(in the rows, 128 means zero)
One hidden turn or mirror swaps the rows below in pairs. Which row is each named row swapped with?
The rows were stretched afterwards, more along some directions than others.
Vig: 109 153 140 138 138 133 156 145 98 146 129 132 124 128 109 127 128 135
kol: 109 114 119 134 95 116 118 98 127 137 123 126 106 158 139 116 129 148
bulop: 117 86 168 120 146 120 132 119 133 101 97 137 128 103 156 131 113 111
vod: 101 114 95 128 133 121 146 125 110 156 148 148 85 126 123 159 146 118
Rez: 118 148 131 166 100 130 150 133 116 127 132 142 149 132 158 158 147 147
karun: 144 144 144 117 126 119 140 133 152 164 110 95 124 109 126 139 141 157
sebiz: 134 146 160 160 119 157 145 121 125 138 135 159 166 101 143 137 122 150
Mose: 112 159 113 134 102 138 103 126 138 164 137 106 168 114 142 151 160 141
Nif: 122 130 157 136 110 119 126 141 114 164 107 114 118 134 141 113 110 155
Sem: 132 103 166 117 105 128 111 137 137 140 107 132 168 107 126 119 117 157
mipuf: 117 117 137 132 104 155 120 96 122 112 125 123 144 144 134 134 133 151
nitu: 131 138 120 165 95 150 148 127 88 144 121 139 160 122 141 160 159 127
seni: 135 98 140 143 106 140 153 129 111 143 103 145 91 140 156 136 106 128
Lep: 110 144 146 147 126 151 95 107 114 142 139 144 162 117 126 141 142 143
zamo: 129 132 163 142 80 121 107 118 123 141 116 125 161 108 156 157 150 111
tede: 142 130 128 131 73 141 101 116 120 167 130 108 144 128 143 138 125 159
val: 126 130 116 132 169 114 141 156 127 129 115 118 90 117 151 144 123 127
padi: 132 87 143 152 101 122 151 99 147 136 110 154 151 127 136 121 122 115
gizov: 88 132 108 136 136 139 111 131 128 148 129 106 112 154 157 138 157 121
Miziz: 122 141 116 147 100 137 180 118 123 152 134 156 123 130 125 145 140 130
Kap: 119 113 154 145 126 102 135 169 144 120 94 135 139 112 144 152 135 125
ronut: 143 130 82 140 125 143 133 101 142 153 132 103 110 158 141 123 133 157
zin: 111 155 138 154 132 117 144 130 121 121 157 117 136 135 128 133 140 127
kubur: 124 110 142 121 111 115 162 140 124 147 119 131 117 124 91 125 131 142
sor: 118 101 142 133 113 155 141 129 141 142 114 139 120 126 144 143 142 147
leru: 115 144 181 152 118 133 114 113 158 147 131 105 161 107 156 141 137 135
nezas: 135 110 128 142 143 127 142 120 157 98 111 116 151 133 132 107 120 113
pem: 124 111 141 127 160 79 164 121 148 142 136 116 69 114 151 122 111 112
Desiv: 139 135 113 151 123 154 108 126 138 139 146 130 122 135 124 149 106 156
Toru: 142 138 92 145 94 136 137 135 93 147 119 145 119 152 118 151 136 152
Mesil: 145 122 114 131 97 101 132 119 135 157 135 129 114 146 88 124 118 149
migud: 117 133 132 138 156 110 174 117 130 139 166 137 106 90 136 142 128 125
gav: 121 142 124 152 95 127 111 133 93 158 118 164 167 134 127 137 138 112
siza: 114 108 155 126 128 88 103 125 142 136 105 130 112 113 143 121 112 122
zupa: 147 80 97 126 145 120 141 117 152 126 121 124 114 123 144 105 94 127
kelop: 130 140 135 158 161 139 144 150 125 121 116 117 161 101 134 140 136 120
Muto: 126 99 70 140 119 118 121 105 135 160 152 143 93 139 136 137 117 147
sut: 116 94 117 129 130 142 151 93 137 126 148 130 121 127 173 120 127 150
nako: 156 121 136 136 123 104 121 130 133 161 97 134 130 104 140 131 116 122
sero: 90 133 143 116 79 143 113 141 106 179 112 128 120 112 128 146 155 125
kezeg: 116 101 151 135 116 85 144 151 119 130 111 143 120 119 123 139 137 95
sis: 108 138 82 138 131 148 141 113 123 146 155 152 130 114 116 123 124 123
lugad: 99 97 155 134 139 142 150 107 111 128 103 139 115 139 155 112 138 120
teram: 122 107 112 130 112 118 150 130 132 148 98 139 150 117 144 123 139 109
Lilod: 112 138 147 128 135 116 140 153 155 155 123 130 116 95 124 161 141 120
revez: 159 107 88 131 143 111 182 98 150 145 127 146 111 110 131 127 122 130

Swapped with Muto: Nif
Swapped with revez: karun
Swapped with teram: Mose
Swapped with val: Toru

One hidden turn or mirror swaps the rows below in pairs. Which row is each named row swapped with?
The rows were stretched afterwards, more along some directions than others.
funib: 103 85 80 121 104 160 181 86 69 32 212 144 126 99 120 107 131 89
laba: 89 122 112 113 77 153 161 131 147 118 142 182 140 170 133 143 182 44
runa: 80 124 139 110 100 152 145 148 170 102 136 164 139 170 119 138 170 75
Mupog: 100 104 105 119 116 142 121 102 139 146 153 102 125 89 122 137 92 97
Folop: 115 128 140 117 98 139 155 145 166 108 146 174 135 160 113 145 168 87
nuzo: 130 97 103 111 109 147 154 85 81 46 193 175 128 116 122 123 117 88
Guz: 113 108 97 111 112 136 135 96 141 152 144 102 118 90 129 152 86 85
zema: 84 127 112 122 84 147 159 121 147 95 128 192 128 178 122 150 165 53
kis: 96 86 93 105 107 162 139 125 165 106 194 83 136 101 113 133 172 67
fivu: 128 113 66 113 121 162 181 96 98 53 183 130 129 113 145 122 146 122
tana: 117 103 122 84 121 156 127 105 88 46 195 159 140 111 124 119 109 79
nin: 97 108 101 110 114 137 118 98 143 151 137 103 114 97 117 144 93 87
Moma: 107 81 87 106 103 148 140 104 161 93 201 93 138 113 109 131 181 59
Kitif: 160 111 92 98 132 129 168 85 95 44 203 161 139 124 145 138 150 92
mozap: 122 114 111 132 101 149 192 140 163 149 141 141 142 126 148 133 172 72
Nis: 88 104 140 124 89 152 158 142 161 109 140 164 135 161 111 135 166 84
taf: 108 82 81 108 107 153 143 110 157 101 199 90 133 107 106 135 168 53
firi: 139 108 104 102 129 141 151 106 89 44 198 158 139 129 127 125 126 115
tez: 128 77 70 121 96 147 185 86 79 53 214 162 127 103 136 114 134 88
Zas: 96 100 103 119 107 139 125 97 137 151 142 108 110 91 121 145 82 97
Lofa: 107 86 85 105 101 152 149 102 159 99 191 83 132 104 107 127 173 60
Rozo: 65 102 141 141 87 169 155 149 153 108 167 158 138 132 112 124 182 87
fufu: 86 109 115 136 88 167 148 148 173 109 143 186 152 174 128 138 175 67
mugi: 116 108 111 116 109 127 127 99 140 167 126 116 113 94 134 146 88 96
vap: 111 88 78 107 108 149 141 105 156 104 185 90 131 117 110 134 175 64
begif: 99 122 152 121 98 160 142 153 152 114 143 169 145 145 103 141 161 67
nimi: 109 115 105 99 122 178 136 118 99 39 219 150 146 127 124 131 133 102
Nofo: 140 118 96 90 118 162 163 104 72 50 209 158 144 105 138 145 118 80
Dapuf: 144 106 107 90 114 160 153 79 88 40 190 157 134 131 119 133 134 72
Zop: 114 90 69 96 110 144 151 109 160 88 202 92 143 124 126 134 180 70
Sif: 110 92 88 93 111 149 136 107 159 100 196 83 140 108 116 137 166 53
fof: 113 97 108 112 112 153 138 90 100 31 206 173 137 115 139 125 139 100
num: 105 137 124 119 84 164 157 142 147 122 152 169 141 178 117 149 187 65
Mil: 99 106 87 121 98 137 135 82 132 146 143 109 108 98 122 145 97 78
goba: 71 130 139 107 85 155 129 140 165 88 139 179 138 174 106 136 169 65
mem: 93 97 93 121 109 138 135 97 136 148 147 106 112 82 124 137 88 87
Mirof: 85 110 135 134 72 165 173 126 156 114 151 159 118 127 100 130 170 64
sobo: 109 109 101 119 111 140 128 92 137 147 139 104 113 96 107 147 85 91
pota: 113 81 76 101 101 151 158 97 146 105 193 85 128 99 107 135 164 47
tibig: 122 136 124 114 100 134 178 127 157 112 126 159 124 178 120 155 172 94
kored: 97 109 114 140 61 144 182 118 138 120 131 176 113 144 119 133 151 81
geri: 128 118 98 84 101 164 152 84 76 49 189 159 135 121 146 137 123 75
Kelu: 92 115 123 122 78 152 166 130 153 89 146 178 128 170 107 139 172 69
gubir: 102 92 120 110 110 179 155 112 95 42 228 136 140 84 131 119 138 105
keb: 126 111 122 90 130 152 128 94 103 32 191 155 141 120 123 122 135 96
razi: 102 111 112 117 110 128 123 86 133 145 128 104 101 99 109 137 90 95
vefop: 108 87 84 91 115 140 150 104 163 82 205 87 136 105 103 134 174 52
zaru: 126 97 104 112 115 178 140 107 93 58 177 161 139 120 139 127 108 102

Swapped with kored: tez
Swapped with mem: Lofa
Swapped with nuzo: Kelu
Swapped with Zop: mugi

One hidden turn or mirror swaps the rows below in pairs. Which row is each named row swapped with?
The rows were stretched afterwards, more along some directions than others.
bubo: 120 97 116 85 136 96 113 125 137 131 153 145 128 153 129 154 55 152 131
 146 132
keze: 149 65 183 123 138 90 84 93 154 123 179 132 119 150 121 119 148 129 176
 165 128
ges: 97 97 132 89 137 105 120 134 119 126 164 143 137 154 127 161 64 144 139
 140 135
nof: 163 140 165 119 106 101 113 120 127 102 174 169 80 104 128 88 101 168
 105 171 126
fub: 118 90 141 119 131 128 107 135 117 109 159 147 129 154 99 130 54 154 127
 130 117
kulu: 97 70 156 123 108 102 102 145 136 94 150 167 100 130 128 102 49 146 124
 167 166
loro: 90 104 186 87 105 109 111 95 98 119 168 154 114 129 137 113 151 153 98
 166 117
mina: 131 68 172 101 138 89 80 98 159 121 171 128 106 136 105 116 123 127 177
 181 132
fopuv: 127 142 168 122 138 92 129 119 105 125 191 161 126 175 153 109 101 126
 141 157 184
keled: 135 81 82 103 122 125 72 119 105 113 126 120 89 101 103 115 107 125 121
 146 143
nobo: 114 101 118 93 137 98 118 120 125 137 140 140 141 159 126 153 66 145 147
 142 138
tipat: 100 72 168 130 92 95 99 121 130 95 134 165 114 137 124 99 51 159 149 187
 170
foz: 128 93 120 122 132 138 125 129 113 151 178 143 100 149 124 151 145 138
 125 115 151
valem: 155 149 167 120 99 90 131 123 106 108 187 176 84 119 131 84 108 166 112
 160 140
lovin: 113 101 144 120 139 137 114 145 105 116 160 151 119 147 94 128 64 151
 119 129 112
dob: 133 74 103 104 129 126 72 141 101 104 116 122 100 102 97 113 104 125 132
 143 142
zolov: 182 111 200 135 147 100 114 108 157 124 125 179 119 169 123 113 118 145
 136 155 104
kugot: 123 92 124 128 132 134 134 136 111 143 191 150 112 169 130 157 117 133
 135 119 156
vofon: 136 51 164 113 134 94 77 87 147 127 170 134 111 152 95 113 134 131 191
 173 133
Tus: 159 125 138 142 132 108 102 131 153 107 75 139 137 124 115 95 103 152
 139 169 149
popu: 95 77 151 129 99 110 105 140 138 98 136 158 114 122 136 94 65 150 125
 166 170
Mag: 168 158 159 130 133 90 114 119 135 80 129 148 127 127 122 79 98 122 147
 171 125
Pima: 172 106 187 131 130 87 123 107 165 124 118 182 114 169 123 108 95 153
 135 156 118
lepek: 158 87 151 135 87 104 105 111 138 116 148 167 130 133 124 123 89 154 184
 212 121
Dopa: 97 128 198 95 103 108 120 99 94 112 150 159 125 128 136 110 147 160 93
 175 111
Zulap: 134 92 143 140 83 104 111 114 126 113 167 162 132 133 125 132 73 156 189
 207 146
rup: 126 109 164 139 78 77 117 137 109 115 195 151 98 102 89 107 92 163 175
 181 123
muz: 135 82 102 102 129 125 68 137 101 115 102 138 98 94 98 111 95 141 124
 176 138
Muked: 153 131 156 143 129 107 103 142 147 88 80 139 153 117 126 93 98 150 147
 174 145
matu: 117 107 130 123 132 131 103 130 110 106 164 145 128 144 101 129 63 156
 124 134 116
pase: 118 145 161 139 105 89 107 72 158 104 194 119 134 122 140 135 78 153 157
 187 136
vuta: 113 98 126 121 133 137 109 136 104 113 159 152 131 149 96 130 57 153 122
 136 121
Lumab: 115 110 155 136 77 79 124 140 113 113 194 140 92 94 93 100 80 157 164
 171 127
terev: 98 122 195 85 94 104 114 97 101 117 164 158 115 129 138 107 148 151 104
 173 111
leneg: 120 118 152 141 87 83 121 145 121 107 186 137 113 100 96 113 63 154 175
 177 137
kefit: 127 113 167 148 88 76 119 141 107 113 188 145 105 102 89 106 93 156 179
 171 127
soz: 148 119 143 133 127 110 96 144 153 103 78 137 141 118 114 91 94 148 157
 168 153
gos: 158 118 136 142 128 109 93 136 142 104 71 139 149 116 113 90 94 143 158
 179 150
baf: 149 130 146 143 133 112 106 133 146 106 74 136 152 113 121 97 98 146 141
 181 146
Teg: 154 138 146 110 100 91 123 102 116 122 172 179 91 131 135 91 102 173 102
 165 152
Ziv: 130 98 114 97 140 98 112 127 138 131 149 142 135 159 130 159 70 147 144
 138 136
neri: 117 149 168 131 107 89 105 84 149 99 190 127 133 109 137 130 69 150 162
 199 123
zopan: 110 105 150 123 136 136 105 148 90 103 152 159 130 146 101 125 68 152
 130 152 110
peg: 138 66 184 120 133 82 78 93 142 113 175 134 111 138 99 106 129 133 186
 180 130
vali: 111 157 171 127 116 87 103 97 138 99 192 129 123 103 129 127 77 146 160
 200 124
Badum: 125 133 168 124 127 88 122 104 94 132 182 170 149 175 142 111 92 134 161
 173 191
dozu: 137 82 93 97 140 120 72 129 113 108 118 125 93 107 104 116 90 128 111
 147 142
zug: 91 109 192 97 106 117 116 107 85 108 153 157 133 124 140 112 144 156 98
 171 112
vamud: 108 119 200 101 97 102 114 94 89 104 160 162 127 134 142 106 156 159 110
 177 109
gebu: 175 105 196 148 126 87 118 115 146 117 125 188 117 165 124 96 121 147
 145 159 118
gem: 117 147 167 133 108 91 101 79 142 103 190 134 131 119 125 129 80 153 158
 195 113
Kila: 109 142 162 134 108 94 104 83 138 99 195 129 136 113 132 135 82 147 159
 190 124
faz: 111 139 171 115 118 100 125 97 84 144 157 175 157 170 146 108 108 138
 145 183 175
lin: 95 89 149 93 106 116 115 87 117 110 148 144 90 134 96 104 110 162 87 121
 135

Swapped with kugot: Zulap
Swapped with faz: popu
Swapped with lin: Mag
Swapped with mina: dob
Swapped with fub: vali

